Each row is where one point has got to under a steady rotation. How many steps took it there?
The counts run from 0 to 347.
[115 166 108 146 161 132 130  94 139 103 100 151  96  87 149 151 123 103
 152  82 117 111 131 158 143 142 135  94  93 157 105 187 129 155 129 117
  93 185 119 140  94 100 114 101 119 126 103 106 151 126 157 119 128 154
 161 185  86 114 109  92 123 145 112 107 106 120 190 167 152 135 106]
117
[ 98 139 129 114 140 138 125 108 143 104 106 153 104  88  77 165 115 103
 136  86  99  90  95 151 135 166 166 117 117 168 105 175  94 136 106 104
  76 163 124 103 102  93 102 110 136 108 135 113 147 125 140 131 162 140
 130 194 102 135  98 109 144 141 122 105 117 104 172 174 122 123 140]
52
[128 152 123 127 147 155 144  73 157 109 105 161  70  85 106 174 122 107
 141 104  85  82 131 155 153 138 169 124 121 160 129 184  93 119 102 130
  88 152 136 119  99 102 117 117 106 114 119 124 135 115 125 138 174 162
 157 181 108 109 113 103 131 167 122 126 132 112 161 152 123 102 122]
278
[ 81 128 112 129 152 152 134  87 165 121 107 157  82  98 108 167 119 104
 152 114  91 136  97 148 132 146 148 139 133 150 131 148 121 111  88 107
 103 174 136  90 110 119 118 129 112 108 121  98 113 119 139 154 182 146
 167 204 109 113 136  99 158 164 106  92 137  91 163 143 122  97 140]
237
[117 141 106 138 161 148 125 101 138 105  97 151 109  94 122 161 136 106
 147 102 104  88 132 155 142 144 160  89  99 170 105 205 119 148 125 133
  88 168 131 147  94 101 104 112 110 132 104 116 162 135 143 132 119 161
 133 200  98 124 116  96 124 141 130 107  94 117 172 175 142 134 121]
92
[ 95 144 122 115 129 155 130  84 155 121  92 154  93  93  88 173 103 107
 137  88  94  98  90 151 139 152 139 129 119 147 120 161  95 122  89  97
  80 166 128  82  98 101 108 127 128 119 146 108 131 122 130 133 179 145
 144 185 103 117 105  99 144 149 118  97 125 106 162 149 107 109 146]
294
[103 152 130 144 118 157 135  81 134 118  84 129 107  92 106 150 112 122
 136  93  94  77 129 150 161 144 169 109 101 160 100 174  96 135 118 100
  76 157 119 109 107  79  98 128 121  98 117 103 150 112 122 125 161 154
 145 181  87 109 129 105 142 159 112 102 132 119 185 165 147 141 120]
327
[104 124 121 153 149 134 132  87 149 112  86 124 123  91 146 141 111 101
 158  61 114 103 122 155 142 143 152 114 105 161 112 153 120 146 110  98
 102 175 126 125 110  92 100 125 139 115  93  86 143 146 156 129 130 131
 136 209  92 112 135  97 148 136  78 102 116 109 194 168 127 130 105]
136
[108 143 113  97 152 166 122  88 150 132  86 145 111  94  96 171 125 109
 128 110  90  93 106 151 145 147 140 106  94 160 123 195  95 132 113 109
  81 173 130 125  96 111 113 139 105 140 121 112 151 128 122 123 135 147
 114 189  80 119 101  89 140 145 118  87  99 107 160 166 116 119 137]
44
[101 162 103 132 117 153 123  79 132 117  85 137  94 101  90 159 118 123
 145  98  88  77 129 153 145 132 139 110 103 151 103 185 116 129 113 107
  69 156 130 106 105 107  96 115 120 110 143 108 142 114 108 120 168 179
 147 183 106 112 112 105 127 157 125 117 134 104 183 165 132 127 126]
302
[ 88 148 112 110 150 154 141  85 164 122  99 152  82 100  94 174 129 108
 136 133  85 116 105 150 141 144 132 125 110 143 151 171 116 111 110 106
 101 177 133 117 114 128 120 131 105 131 114 106 133 108 114 149 183 160
 153 189  93 107 134  89 140 173  98  97 130 102 162 159 119 100 142]
259
[103 136  96 145 175 140 144  77 166 109  95 151  82 112 129 158 143  89
 158 115  93 119 123 145 138 130 127 119 122 144 151 165 144 124 108 120
 111 166 142 134 109 149 106 127 110 131 103 101 131 138 124 142 156 167
 159 212 108 108 146  83 134 157  83 102 128  95 165 158 116  92 129]
202
[101 140 103 100 160 148 129  72 155 142  89 149  87 100 123 167 129 103
 143 120  90 130 109 159 138 140 124 133 112 149 144 179 123 103 102 103
 104 189 136 108 104 133 137 130 113 122 128 102 119 132 127 130 164 153
 147 189  83 113 112  85 144 165  99  86 126  99 167 144 107  89 127]
234
[112 143 118 150 145 161 146  81 148  99  87 151 106  87  98 163 110 105
 144  93  98  59 123 139 148 136 137  99 104 155 117 182 107 153 114 121
  78 143 130 127 103 101  87 121 109 130 113 112 155 125 112 136 146 165
 135 202 111 112 120 100 127 134 117 116 111 109 169 172 135 132 139]
63
[ 82 116  97 157 170 138 125 103 162 110 107 154  99 110 124 163 146  97
 152 120 100 139 115 152 132 138 157 126 124 155 126 167 142 126 109 119
 112 177 135 131 109 128 117 129 118 120  90  91 130 137 157 154 151 153
 154 221 115 117 144  91 157 157 100  94 116  97 167 160 134 110 130]
180
[ 97 122  90 140 167 142 115 104 148 126  88 135 112 114 138 145 145 102
 154 114 103 138 117 159 134 146 153 106 104 163 112 178 141 122 118 117
 108 187 136 143  96 121 117 130 125 129  98  87 140 157 151 132 117 145
 138 215  93 117 124  90 150 148 106  86 102 105 179 161 136 111 116]
153
[104 143 117 111 131 154 117  89 141 118  95 154  97  87  80 165 114 110
 145  85 104  93 109 157 136 156 153 125 124 160 102 170  95 118  98 111
  70 167 137  95  92  88 111 109 119 102 148 111 134 125 138 126 164 148
 141 185 104 122  92 113 142 141 130 104 125 105 177 155 122 112 137]
26
[ 79 140 120 142 137 147 121 112 142 113  96 142 109  86  98 166 108 109
 143  86 112 114  92 151 131 164 142 110 111 155  91 165 114 143 106 102
  78 182 119 106  98  81 100 111 132 117 127 102 138 123 152 135 153 136
 147 200  96 126 112 104 156 134 135 100 109 109 179 165 143 142 138]
77
[101 134 128 102 150 155 126  97 155 116 101 156  98  93  76 171 123 105
 136 103  93  96  92 150 142 160 169 126 113 166 125 179  85 119  94 106
  84 167 134 109 106 101 115 128 124 120 134 114 140 117 124 131 172 149
 128 192 102 128 106 100 150 153 122  96 117  98 159 163 111 110 148]
22
[ 86 148 131 123 144 148 131 107 150 112 102 146 114  89  95 164  96 104
 125  82 112 105  91 146 140 160 141 114  97 148 123 163  98 146 112  91
  84 184 110  97 103  83 107 127 130 130 114 100 146 111 138 134 152 132
 135 194  88 126 113  92 149 136 109  88 111 107 172 165 127 138 145]
346
[106 135 108 164 171 142 139 100 157  96 100 154 111  89 136 156 124  90
 152  97 109  97 127 150 149 139 151 101 110 159 120 175 127 158 116 132
  94 164 122 141 104  97  99 116 112 132  80 101 149 129 153 144 135 158
 152 217 106 113 142  88 142 136 106 116 107 116 168 169 155 132 128]
119
[ 90 135 117 109 132 176 133  86 152 138  77 138 108  94  99 166 123 121
 128 129  82 113 109 161 143 146 155 123 100 162 113 185  94 121 110 105
  82 172 130 114 108  88 116 149  93 119 107 107 133 103 118 138 158 150
 133 183  80 108 125  88 158 163 118  87 108 108 165 149 136 121 133]
19
[ 79 140 114 155 132 133 124 109 127 112  93 129 122  99 121 147 112 116
 150  84 115 113 101 152 136 155 147 103 107 157  90 157 125 145 123  91
  77 183 118 111 108  85 103 114 140 106 110  92 142 128 154 134 141 137
 150 204  94 121 131 102 150 137 116 100 122 117 193 171 149 144 125]
107
[104 134  97 154 144 131 135  67 145 122  84 129  92 106 134 130 134 107
 175  87  96 105 133 158 141 127 142 116 119 148 127 163 140 121 109  98
 103 163 136 122 109 135 104 127 133 106 106  88 128 145 127 124 153 150
 154 208 107 101 138  92 136 162  69 115 149  99 193 159 109 107  99]
193
[ 77 121 108 150 151 133 124 107 147 121  88 130 113 109 139 143 137 104
 157  98 105 139 115 159 134 152 165 116 116 160 108 155 137 125 121  98
 109 187 128 121 111 102 116 125 131 104  92  85 135 136 154 142 139 134
 147 218  90 116 143  94 167 154  89  89 123 106 190 157 143 119 111]
158
[ 99 130 130 132 173 122 126 112 152 101 110 145 113  94 114 157 125  89
 148  85 116 118  92 154 132 158 154 114 115 161 128 162 126 142 110  98
 108 189 122 126 102 106 119 111 148 125  97  96 146 143 164 137 147 128
 134 213  97 131 120  96 152 147  93  89 105 108 173 178 120 118 130]
130
[ 98 121 101 130 135 148 122  73 150 137  76 124  99 114 129 138 134 115
 165  99  90 126 119 160 137 135 159 133 124 158 116 163 122 100  98  96
 101 171 145 104 105 123 117 133 128 100 117  87 114 154 132 127 154 141
 142 205  95 106 128  99 154 169  84  96 138  98 188 148 109  90 105]
214
[108 150 105 136 139 167 142  86 156 102 104 158  89  94  89 173 129 109
 145 117  85  84 127 144 152 137 155 116 116 158 120 186 107 123 102 133
  78 151 134 118 110 107  99 124  84 121 108 116 134 100 115 145 169 177
 153 190 116 108 129  98 136 163 122 119 119 100 159 157 132 120 146]
11
[ 94 154 115  94 156 149 132  80 153 137  95 148  81 103  97 171 139 107
 138 138  85 129 108 158 146 144 146 119 109 156 137 189 114 105 116 103
  98 184 132 120 102 130 131 126 110 127 123 107 135 114 119 137 173 156
 142 184  82 115 109  93 141 179 106  88 118 102 166 159 115  94 134]
260
[106 147 112 140 134 169 147  80 153 108  89 158  97  88 101 169 110 110
 145  94  92  78 126 145 150 136 136 109 107 150 123 180 101 140  99 128
  66 152 136 114 102  91  96 126  89 134 112 116 143 114 116 140 156 164
 156 190 106 106 125  95 133 140 128 118 112 105 156 152 137 127 141]
37
[ 90 146 127 121 139 146 133  87 157 115 111 157  82  96  80 167 114 102
 139 100  93 104  98 151 141 153 157 132 137 153 124 158 106 110  92  93
  98 166 132  92 108 106 118 118 130 102 129 108 125 117 133 137 199 151
 156 192 106 118 117 106 149 165 109 105 147  96 168 155 111 103 140]
268
[112 164 112 127 135 146 136  79 143 110 107 166  65  88 103 172 124 108
 140 106  88  95 132 159 150 130 153 121 109 155 119 180 108 120 105 119
  90 165 132 110  99 102 114 108 104 111 138 115 131  99 120 127 183 171
 173 170 102 113 116 105 128 169 127 120 138 106 172 149 133 107 122]
277
[118 157 115 140 143 138 122  96 132 102  94 148 105  77 130 152 116 108
 150  70 115  90 131 159 145 150 158 101  98 165  97 181 108 150 115 122
  78 174 125 121  94  78 105  98 121 121 124 109 149 129 154 123 132 150
 154 185  97 119 107 106 129 140 128 119 111 120 185 166 146 134 113]
87
